The rows of Z fall into 3 groups, and each row is roughly a mix of its group's hidden directions.
Z:
[[ 39.2   0.0  11.4  14.7  18.8 -16.2  -0.7   1.9  30.9  -8.0]
 [ 32.9   5.6  12.9   9.2  -7.7 -30.5  -8.7 -23.2 -23.4  -2.5]
 [ 28.9  10.5 -10.0   2.1  16.4 -26.3  21.6   1.3 -32.2   0.3]
 [ -1.9  16.6  19.5  -4.6 -12.8   9.2   1.0 -29.5  40.9  -6.9]
 [-27.0  12.0   1.1 -21.4 -24.2  11.0 -32.1  -8.2 -19.4  -2.2]
 [-25.6   4.4 -16.3   0.2  23.2  11.2   0.3  38.7   1.4  20.5]
 [ 22.9   8.0   6.6  -3.3  20.8 -35.1  13.6 -21.4  23.6   4.5]
 [ 36.9   7.4   6.7  -1.3   7.0 -32.7   3.1 -22.1 -17.3 -11.7]
 [-25.4  -0.5  12.0 -17.1 -16.8  15.5 -35.7  16.3   7.1  17.9]
 [ 21.9  13.9   9.7   1.1   5.7 -24.6   9.5 -40.7  19.1  -1.8]
 [-37.9 -30.4   3.0 -14.4 -10.6  10.3  -9.4   0.5   0.4 -25.2]
 [-30.3 -11.5   3.1 -31.1 -26.3  -2.1 -10.9  -4.9 -23.3 -10.3]
 [  5.1  -9.3  13.4 -27.1  19.1 -28.7  -7.1  29.0  20.3   0.4]
 [  6.0  -1.7  -4.7  20.2  -7.4 -22.0 -34.2 -19.4  22.2 -21.8]
 [-18.0   4.5   2.1  -7.2  -7.6  -4.1   1.0 -36.1  41.8   1.0]
 [ -5.0   9.0 -12.7 -15.4  16.6 -22.5  43.9  13.5   0.5  11.3]
 [-17.6  -3.0  -5.6  21.2 -24.7  19.2  -7.8   7.5 -34.2  21.4]
 [-41.0 -16.6  -8.3  -7.4 -11.9  31.8  16.4   2.9   2.7   1.6]
 [ 40.9 -17.5   2.7   9.0  12.8  -7.1   8.1  24.9   6.5 -22.6]
 [ 16.3  -4.2  -6.6  14.3  14.5  -2.3  10.3  10.5 -45.3 -22.4]
 [-27.0  13.9  22.1  -3.2  -1.0  16.8 -27.0  -9.0  11.9  29.4]
 [-22.8  -6.6   2.4  14.2  -7.6  37.1 -33.1 -11.6   9.0   1.2]
 [-45.1  -1.3   2.2 -16.5  -1.7  26.5  -8.5  14.1   7.2  13.3]
 [ 25.5  15.0   4.8   9.1 -18.6 -20.5   4.3 -36.2 -16.9 -12.4]
 [ 29.9  11.3  -3.1  19.2 -15.7  11.8  29.3 -14.4  24.2   8.9]
 [ 20.3 -26.6   8.0   6.2  -0.6   2.9 -16.8  38.1   1.1 -23.6]
 [-16.3  -6.2  -6.6   7.9 -27.9  27.9 -15.3  18.7 -30.7   5.2]
 [ -6.5   7.0  -7.9  10.7  -4.0  25.4 -32.2  27.8 -27.7   3.5]
 [  4.5   4.3   5.8  18.8 -17.7  -2.6  17.7 -31.0  33.6  19.4]
 [ 27.5  33.8   0.9   4.6   6.0 -24.9   5.7 -29.3  -6.6   2.9]
 [  2.0  12.3 -15.5  18.8  16.5  22.8  15.5  29.6   9.3  27.8]
 [ 43.6 -17.0   3.4  17.6  -9.9   2.2  19.4  -2.9  14.8 -17.3]
 [ 25.5  11.4  22.3  10.9 -10.5  -4.1 -33.5 -17.2  20.9 -11.9]
 [-19.7 -20.6  -1.7  12.6  13.4  25.4 -20.7   7.0  14.7 -32.1]
 [ 34.2 -12.1  -3.9  27.7   1.4  -8.6 -13.4  12.6 -15.8 -27.5]
 [ 24.6 -20.6  27.0  -7.1 -13.5 -10.5 -11.5  -8.7  27.4 -21.3]
 [-17.3   2.6   6.4 -15.0  31.0  -2.9 -29.2   5.0  28.9 -16.4]
 [  8.7  16.7 -10.2  -6.0  15.6 -26.2  35.0 -27.2  -6.1   9.8]
 [ 28.7 -11.3  -6.1  -1.1  -7.1 -18.8   7.5 -14.2 -22.4 -36.9]
 [-30.1   7.7   7.8  -5.5 -17.1   6.8 -18.1 -38.7  17.0  -3.3]
 [  7.9   3.7  10.0  -9.2  20.7 -15.1   5.6   4.5  50.1   6.1]
 [ 17.4   5.5  13.1 -14.7  28.9 -15.5  -2.7  16.2  37.4   7.6]
 [-16.7   8.9 -18.9   2.6  27.2   4.6  26.9  29.8  -7.5  19.3]
 [  9.1   8.2  -9.8  -2.9   4.9 -31.1  38.0 -26.2 -11.6   2.8]
 [ -0.3  30.4   3.4   6.7  20.7  -4.5 -20.8 -35.0  20.7   1.7]
 [-22.5 -11.3  -9.9   5.2 -11.3  36.7 -19.5  14.0 -16.7 -20.8]
 [ -2.6   3.1  -0.3  14.9  -2.3  21.9 -24.3 -46.2  -8.2   1.7]
 [ -0.1   8.6  14.1  13.8  -9.7   6.4 -50.6  15.2   2.5  10.9]
 [ 18.0 -18.6  13.1  12.6  -5.3  25.0 -21.2  22.1  28.4 -11.0]
 [ 14.3  12.0   3.1  -1.2  32.2 -30.3   6.6  -2.6  31.2  13.3]
 [  9.0 -14.0  17.4   7.5 -14.5  13.9 -41.3   8.3 -16.5 -20.8]
 [ -4.9 -17.3   9.2   2.4  -9.2  26.2 -33.7  30.3  14.2  -9.0]
 [-43.0   3.2   8.1 -21.2 -10.3  21.3   3.1 -11.3  12.2  17.4]
 [ 10.1  11.5 -14.4  13.1  28.9 -19.6 -20.7  33.2 -11.6   4.5]
 [ -5.1  21.0  -9.2   8.5  24.5 -31.9  18.9   9.8  22.7  17.7]
 [ 22.6   7.5  -4.8   1.9  18.2 -24.7  17.4 -34.4  10.1 -19.8]
 [-37.1   2.2   0.7 -30.9   4.3  22.0  11.6   7.0  16.0  15.5]
 [-10.3 -27.9  -1.8  13.9 -30.8  17.0 -14.7  -5.4 -26.7 -15.6]
 [-14.4  -8.7  13.3   0.6 -28.1  18.1 -33.5  18.4 -19.7   9.5]
 [-32.6  -7.1   8.0 -24.2 -13.2  23.3 -18.6   7.4  24.6   5.8]
 [  4.0  -7.8   6.7 -30.6  30.5  -4.4  21.0   8.3  30.4   9.1]
 [ 18.9 -12.1  13.2  21.3  -9.0 -11.7  11.7 -36.6  22.3 -13.9]
 [ 34.4 -19.8   5.9  21.9   0.2   3.6  11.9   2.7  26.0 -24.3]
 [-25.8   5.5   6.2 -19.1  -1.5   7.3 -11.6  21.4  36.4  21.1]
 [-24.6   7.7   6.8  -5.8 -38.0   8.7 -10.1 -33.0   2.3   8.0]
 [  7.3   5.8  11.5  14.5 -20.9  15.3 -26.5 -39.8  -0.9 -11.4]
 [ -7.7 -17.7  19.3  -3.5   0.6  19.1 -22.1  -5.4  43.1  -5.1]
 [-13.2   9.5 -15.4 -12.7  -7.7 -22.3  33.8 -25.7 -21.3   6.3]
 [ 27.0 -14.6  23.7  -2.7  -1.9 -13.5 -24.8  19.2  25.4 -14.1]
 [-19.0  10.1   0.2   4.1 -27.2  12.0 -14.4 -40.9 -16.0  -5.0]
 [-32.9   4.2   9.7  -2.3  -7.2   7.8 -45.6  -2.4   9.7   5.0]
 [-29.6   6.3  -9.6  -3.8  -3.2  25.5  -8.3  33.2  -1.4  25.9]
 [ 25.1 -10.8   1.3  -5.0   5.0  10.0  46.6  -6.1 -12.7 -15.8]
 [ 12.9   4.4   7.2  20.9 -31.0   4.9 -27.4 -20.5 -20.4 -16.6]
 [ -3.7   5.9   9.0  -2.3  31.4  -4.9 -22.6   9.4  42.1  -2.3]
 [-46.6   3.5   0.9 -25.3   1.6  19.5  -3.4   8.4  -9.0  12.3]
 [ 41.1  16.5   0.1   2.2  26.7 -24.2  13.9  -3.9   6.8   0.9]
 [-29.0  12.8 -16.4  -8.9  27.9  11.4  20.3  10.6  12.0  24.3]
 [ 14.0  13.3  -8.2  -1.2   8.4 -19.3  44.1 -22.3  -3.3  13.4]
 [-26.7   0.1  18.7 -14.2 -10.4  23.2 -35.6  10.5   3.1  14.9]
 [-24.0   7.7  19.9   1.7 -14.1  17.3 -29.0  -3.3  16.6  29.3]
 [ 30.0  11.8   7.1   6.4  -3.1 -15.5  -6.6 -44.2  -9.7  -6.8]
 [ 33.9   0.6  -9.6   6.6   8.9 -22.9  28.7 -13.4 -18.4 -17.0]
 [ 13.9  17.7  -0.9 -11.4  14.2 -22.2  30.8  -0.6  18.8  29.9]
 [ 27.4  15.6   7.7 -16.3   7.9 -33.8  22.0  20.5   9.3  -2.8]
 [ 43.8   0.6  11.3   4.7   2.1 -20.3 -16.8  -6.2  -8.9 -25.1]
 [  2.0  12.6   4.4   2.0 -22.9   1.0 -19.0 -43.3 -17.4 -16.5]
 [ -4.8  -3.4  -2.5  -4.2 -39.3   6.9   8.6 -30.5 -27.4 -10.7]
 [-14.4  25.7 -11.4   3.1  11.4  28.9   3.9  -2.0  35.7  15.7]
 [ 14.1   6.0 -17.9  13.8   5.9 -32.4  13.4  -4.5 -38.4   4.6]
 [-18.2  10.2 -25.4   6.7   5.0  17.2   1.4   7.8 -42.5  14.1]
 [-10.2  17.2 -16.1 -27.7  18.7 -23.0  30.5 -12.3   1.8  11.5]
 [  0.8 -11.1   3.9 -16.2  -9.0  -3.6 -30.8  -0.3 -29.7 -34.5]
 [  5.6  -5.9  19.8   9.4 -10.3  11.0 -40.0  -8.1  32.1  -6.8]
 [-18.3  -8.3   7.4 -10.7   0.5  31.3 -17.8  38.2   8.2  11.1]
 [ -9.5  -3.4   8.8  -4.4   2.2  17.7 -21.2  12.1  48.2   9.0]
 [-34.6  24.3  -1.3 -23.5  -5.9  -3.0  -4.5 -16.0   1.9  29.2]]

Here is one row of each group, with its name. Which group are the others in?
[ 17.8   6.6  20.2   3.7 -13.3 -21.7   2.9 -28.2  33.4 -13.2]  B
[-39.4 -10.4   5.7 -14.9  11.3   5.5 -32.2   1.3  11.4 -16.7]  R
[  0.1   8.2 -10.8  -0.6  -8.3 -25.2  29.4 -32.2 -27.0  -1.5]  X

[-23.3   2.9   7.7 -13.8  13.0  10.5 -32.5  -1.9  36.9  -4.5]  X
[ 34.7 -11.0   2.3   9.8  28.2 -20.8  17.1  22.6   7.7  -2.6]  R
[ 10.0  16.0   8.1   7.0 -34.3   8.8  -4.2 -34.9 -16.8 -16.8]  B
[ -4.6  27.8 -12.8  32.2   8.5   1.6 -26.9 -18.5 -13.1  14.5]  B
[-13.7 -12.7   8.7  -4.7 -11.7  45.5 -27.6  -7.8   3.4  -5.8]  B
[ 33.0  -7.5  -2.8  22.7 -23.3  13.4  -1.3   7.9 -29.0 -14.7]  R
[ 15.6 -11.7 -11.1  30.3   5.8   3.5 -15.7  41.3   7.2  -7.0]  X
[-30.1  16.8  -3.1  -4.9 -21.2   2.2  -3.6 -23.3 -22.5  27.9]  R
[ 20.8  -1.4  -1.3  -2.2  34.7   7.6  37.6  -3.4  11.3 -16.4]  X
